In the rows, 128 means zero.
Each row of D is roughly a mix of the hidden directions of one of a few groups.
D:
[[101 152 162 111 171 121 144 138 152 152 121 111 176 109]
 [117 146  71 113 135 121 132 130 159 170  96 164 123 135]
 [158  90  87 123  79 110 117 144 138 133 118 152  93 125]
 [114 108 166  88 132 135 149 171 170 150 132  98 137 128]
 [160 130  72 137 119 135 113 103 100 120 143 158  94 158]
 [105 134 124 142 124 103 125 120 148 120 140 144 117  46]
 [ 85 160 129 116 181 130 151 137 135 145 170 137 148 116]
 [120 142 157 139  96 140 109 143 137  95 152 109 119  64]
 [138  98 115 140  70  98 122 148 143 134 111 141  88 100]
 [129 126 197 142 118 132 132 147 103  78 127 109 141 121]
 [146  96  70 105 119 138 138 118 160 164 113 139 136  99]
 [149  97 156 132 110 138 115 127 103  71 123 106 127 173]
 [ 96 173 161 130 167 156 139 104 115 120 152 101 149 122]
 [110 171 154 124 181 165 141 112 120 137 158 107 130 144]
 [170 116 114 137  86 131 119 112 127 117  78 126 104 168]
 [152 105  92 142 136  94 119 119 127 129  86 140  85 167]
 [120 125 160 135 157 143 147 136 139 160 105  98 128 191]
 [144 107 157 162  95 120 116 127 112  84  92 116 101 157]
 [105 137 114 129 147 117 139 124 160 146 142 153 119  54]
 [112 164 104 131 146 122 127 129 162 185  99 154 124 100]
 [104 172 146 123 186 151 140 115 124 138 140 122 158 158]
 [101 174 101 106 148 141 132 128 145 150 172 137 149  91]
 [150  91 158 108 101 135 139 143 116  85 159  86 134 114]
 [165 114  65 120 110 130 112 112 104 130 131 165 132 155]
 [159 123  83 151 104 133 109 103  95 112 138 153  85 139]
 [115 165 119 144 162 104 115 101 118 154 133 163 154  83]
 [151  95 112 148  84 103 117 148 141 137 107 140  83  96]
 [137  97 153 134  83 137 128 135 118  88 135 100 104 175]
 [138  96 164 136 105 118 117 116 103  75 158  95 141 112]
 [ 94 134 178 107 155 128 146 146 155 130 120 100 174 123]
 [138  87 139 141  88 106 123 158 155 124 108 118  81 101]
 [128 148  83 113 174 119 125 123 130 166 122 163 151  94]
 [ 94 130 170 103 143 136 141 145 158 122 118 100 183 118]
 [112 125 165 123 113 155 142 114 120 113 182  79 151 135]
 [101 154  99 117 137 134 144 127 173 182 131 142 126  91]
 [112 124 129 129  95 110 138 166 174 163 114 120  90  98]
 [119 119 163 173 101 128 117 121 113  86  99 118 108 167]
 [112 104 174 121 114 111 137 161 158 138 105 101 151  87]
 [118 120 151  89 142 124 142 159 177 152 119 117 162  93]
 [133 111 189 148 118 125 122 131 113  72 128  92 127 121]
 [158 103 152 148  90 125 119 131 122 104  77 109 105 161]
 [109 167 147 122 174 153 137 102 105 129 145 125 175 145]
 [ 95 148 113 139 148 115 138 133 171 168 111 141 109  79]
 [113 104 201 136 131 136 143 164 129 107 135 100 133 117]
 [116 156  87 102 141 139 134 123 153 146 178 149 136  87]
 [129 174  90 117 162 120 121 131 121 153 114 164 149  88]
 [153 125 150 153 103 121 127 136 118  71  76 116 107 137]
 [121 144 103 104 122 140 125 117 145 136 162 139 150  55]
 [165  94  82 124  93 107 118 146 133 152 115 157  99 131]
 [ 96 131 164  99 158 135 144 153 168 132 117 107 172 140]
 [146 109  77 109 139 117 125 148 146 130  74 161 109 142]
 [128 163  86 126 151 113 125 135 135 174  94 173 124 125]
 [127 130  91 118 132 110 125 136 149 152 129 146 123  51]
 [126 115 141 121 132 148 150 147 132 124 109 103 116 208]
 [133 153 204 119 128 158 123 131 104 129 150 106 140 130]
 [122 140 201 141 116 150 117 130 105  96 154 113 132 115]
 [112 187 150 112 139 137 110 128 117 148 186 124 134 111]
 [122 176  99 100 170 133 126 107 118 170 150 146 147 122]
 [120 101 132  98 148 133 148 156 160 156 174 126 131  83]
 [ 86 139 167 106 142 128 150 158 169 146 116 108 162 134]
 [149 101 151 156 105 109 114 124 107 100 100 125  92 176]
 [ 99 169 160 117 179 148 149 124 129 141 153 111 138 159]
 [137 164  80 111 137 121 113 118 121 157 131 169 153  88]
 [145 121  96 130  94 104 122 142 150 164 114 145 111  71]
 [136 119 172 142 105 137 121 129  91  74 155  94 127 136]
 [ 97 121 179 111 138 125 144 162 172 135 113 102 150 108]
 [ 87 138 121 115 144 145 136 136 150 148 175 128 157  76]
 [134 122  73 130 144 104 123 102 120 157 110 153 119 179]
 [131 135  75 113 145 115 144 127 151 171 113 140 117 178]
 [109 117  94 103 134 130 133 128 143 151 181 145 159  83]
 [132 144 100 127 126 115 108 105 131 145 148 175 140  65]
 [139 129 128 153 104 114  99 114  98 125  63 110 131 160]
 [146 110 146 129 115 142 125 146 107  85 104 105 113 191]
 [114 133  78 118 124 129 136 143 175 162 104 157  97 109]
 [ 84 155 165 109 147 141 148 146 167 141 130  97 154 111]
 [103 119 169  97 115 142 144 160 169 138 132  92 143  98]
 [126  98 144 112 103 158 147 139 135 106 141  83 122 183]
 [162  96  84 117  83 100 119 139 134 139 123 158 101 114]
 [131 124 187 149 114 116 123  99  95 105 160 107 156 145]
 [149 119 172 115 120 149 133 133  94 106 163  81 156 142]
 [143 108 171 154 108 116 102 108  89  83 138 104 140 142]
 [ 85 157 178 163 146 129 140 118 136 146 124  91 129 151]
 [ 95 150 128 120 128 144 119 121 128 133 194 138 155  83]
 [147 116 169 137 126 134 119 118  82  86 144 110 146 171]
 [132 112 173 129 109 149 141 141 123  96 126  86 120 181]
 [157 102  71 111  97 105 119 140 136 152 114 166 129 135]
 [140 117  81  99 142 111 138 130 154 143 121 180 128  88]
 [122  98 146 116 119 151 151 143 131  83 133  93 116 183]
 [133 117 163 111  94 152 143 123 116 101 180  90 146 140]
 [132 122 205 145 123 133 123 144 108  91 128 106 113 123]
 [127 143 200 145 122 138 131 151 115  88 115  99 122 128]
 [113 149  89 114 173 142 134 122 139 166 148 156 140  87]
 [106 145 158  99 166 137 147 149 162 163 126 111 167 118]
 [140 172 176 121  95 144 113 145 130 109 166 107 105 116]
 [ 94 129 162 104 129 127 148 166 181 149 116 105 147 112]
 [121 129  61 117 147 118 128 108 145 178 123 148 122 150]
 [110 157 117 105 176 131 122 114 120 172 170 142 140 101]
 [111 141 185 149 138 149 125 115 109  88 159  94 142 115]
 [124 120 107  94 141 130 140 130 143 161 199 151 140 116]
 [128 119  67 112 168 115 136 106 132 170 122 158 131 138]
 [156 115 144 156  91 120 105 125 114  81  87 117  98 117]
 [151  84 140 138 143 132 124 120 127 162 112 121 124 196]
 [115 134 147  90 158 139 142 151 165 160 124 109 177 109]
 [116 118  58 117 139 125 132 104 145 170 139 157 137 140]
 [100 159 172 142 174 146 135 109 109 103 138 110 144 156]
 [119 116 124 141 116  97 132 131 180 164  78 144 100 118]
 [159  75 134 141  99 114 126 135 128 118  80 116 105 161]
 [129 129 187 150 120 127 117 121  99  74 137  96 138 124]
 [160 123 139 151 104 119 108 124 120 108  73 114  83 154]
 [ 89 161 116 119 102 118 145 152 178 165 129 124 113 102]
 [107 136 113 127 117 115 135 135 154 119 147 138 112  47]
 [153 140  65 138 127 138 110  95  91 125 138 153 126 155]
 [141 130 204 117 135 160 131 131 104 125 122 106 151 110]
 [165  74 100 130  83 116 110 136 124 108 113 147 105 129]
 [131 115 110 123 136 106 130 136 150 139 136 152 114  47]
 [150  81 116 124  78 103 122 153 144 122 118 131  84 117]
 [122 152 132 125 170 151 127  98  92 115 140 123 177 164]
 [113 107 176 102 139 124 138 158 167 125 113 100 161 100]
 [ 98 150 104 105 168 135 138 124 141 166 177 144 145 109]
 [143 102 171 139 101 125 116 116  97  72 151 104 134 135]
 [100 151  99 101 158 139 141 122 137 168 165 142 166 109]
 [ 92 135 184 124 157 113 146 154 165 133 109 111 151 120]
 [112 167  94 124 161 128 131 123 150 183 113 161 137 110]
 [139  91  71 112 131 112 133 120 152 171 135 150 110 153]
 [139 120  72  73 123 144 140 131 142 127 152 141 153  99]
 [162 117  89 161 114 115 108 108  99 115 121 164  87 141]
 [142 115 155 136  82 151 119 132 116 113 123  97 114 190]
 [134 122 176 160  99 127 117 143 118  84  90 101 109 135]
 [ 94 184 126 135 170 125 115 124 124 126 153 132 123  81]
 [116 126  92  93 148 125 140 133 138 164 164 141 171  93]
 [125 110  96 125  77 101 124 153 171 138 104 152 109 107]
 [114 164 111 123 149 120 133 120 148 176 134 153 143  72]
 [158 139  98 146 104 109  92 106 123 123 107 136  71 150]
 [ 99 103 182 115 132 131 139 161 156 111 111  93 148 149]
 [ 99 132 184 113 153 133 143 148 149 138 120  96 171 113]
 [124 120 147 163 106 130 133 142 134  85  63 104 119 136]
 [141 112 106 137  91 103 125 154 158 158 112 138  85  89]
 [133 140  92 126 147 111 127 142 156 172  81 169 113 117]
 [114 154 150 111 186 151 141 118 120 127 145 119 158 173]]

Here is one row of each group, with its name. Which group are the others in?
[151 102 170 141  95 115 118 127  94  74 148 112 125 127]
<45>
[112 167 196 138 143 125 120 147 106 111 151 107 116 139]
<11>
[102 109 182 108 140 134 138 149 147 111 116  93 174 132]
<9>

[127 143 180 107 106 164 137 136 124 123 177 116 162 115]
<11>
[ 99 167 123 110 168 142 133 112 120 165 170 143 158 128]
<11>
[122 151  66 116 158 123 134 100 126 163 118 155 144 153]
<11>
[139 118 105 142  77 128 118 134 138 132 131 114  81  73]
<9>
[165 118  88 142 126 134 112 102  88 110 140 154  97 164]
<9>
[101 168 193 133 145 155 144 146 127 111 144 108 137 134]
<11>
[150  78 120 133  88  94 117 156 147 130  94 140 115 103]
<9>
[125 137 174 129 116 134 120 136  93  94 135 112 174  84]
<11>
[107 155  99 138 156 118 134 131 153 190 112 155 114 105]
<45>
[119 147 125  90 156 163 136 117 121 136 148 130 189 157]
<9>
[116 143 176 147 158 141 128  99  85  98 139 105 156 129]
<9>
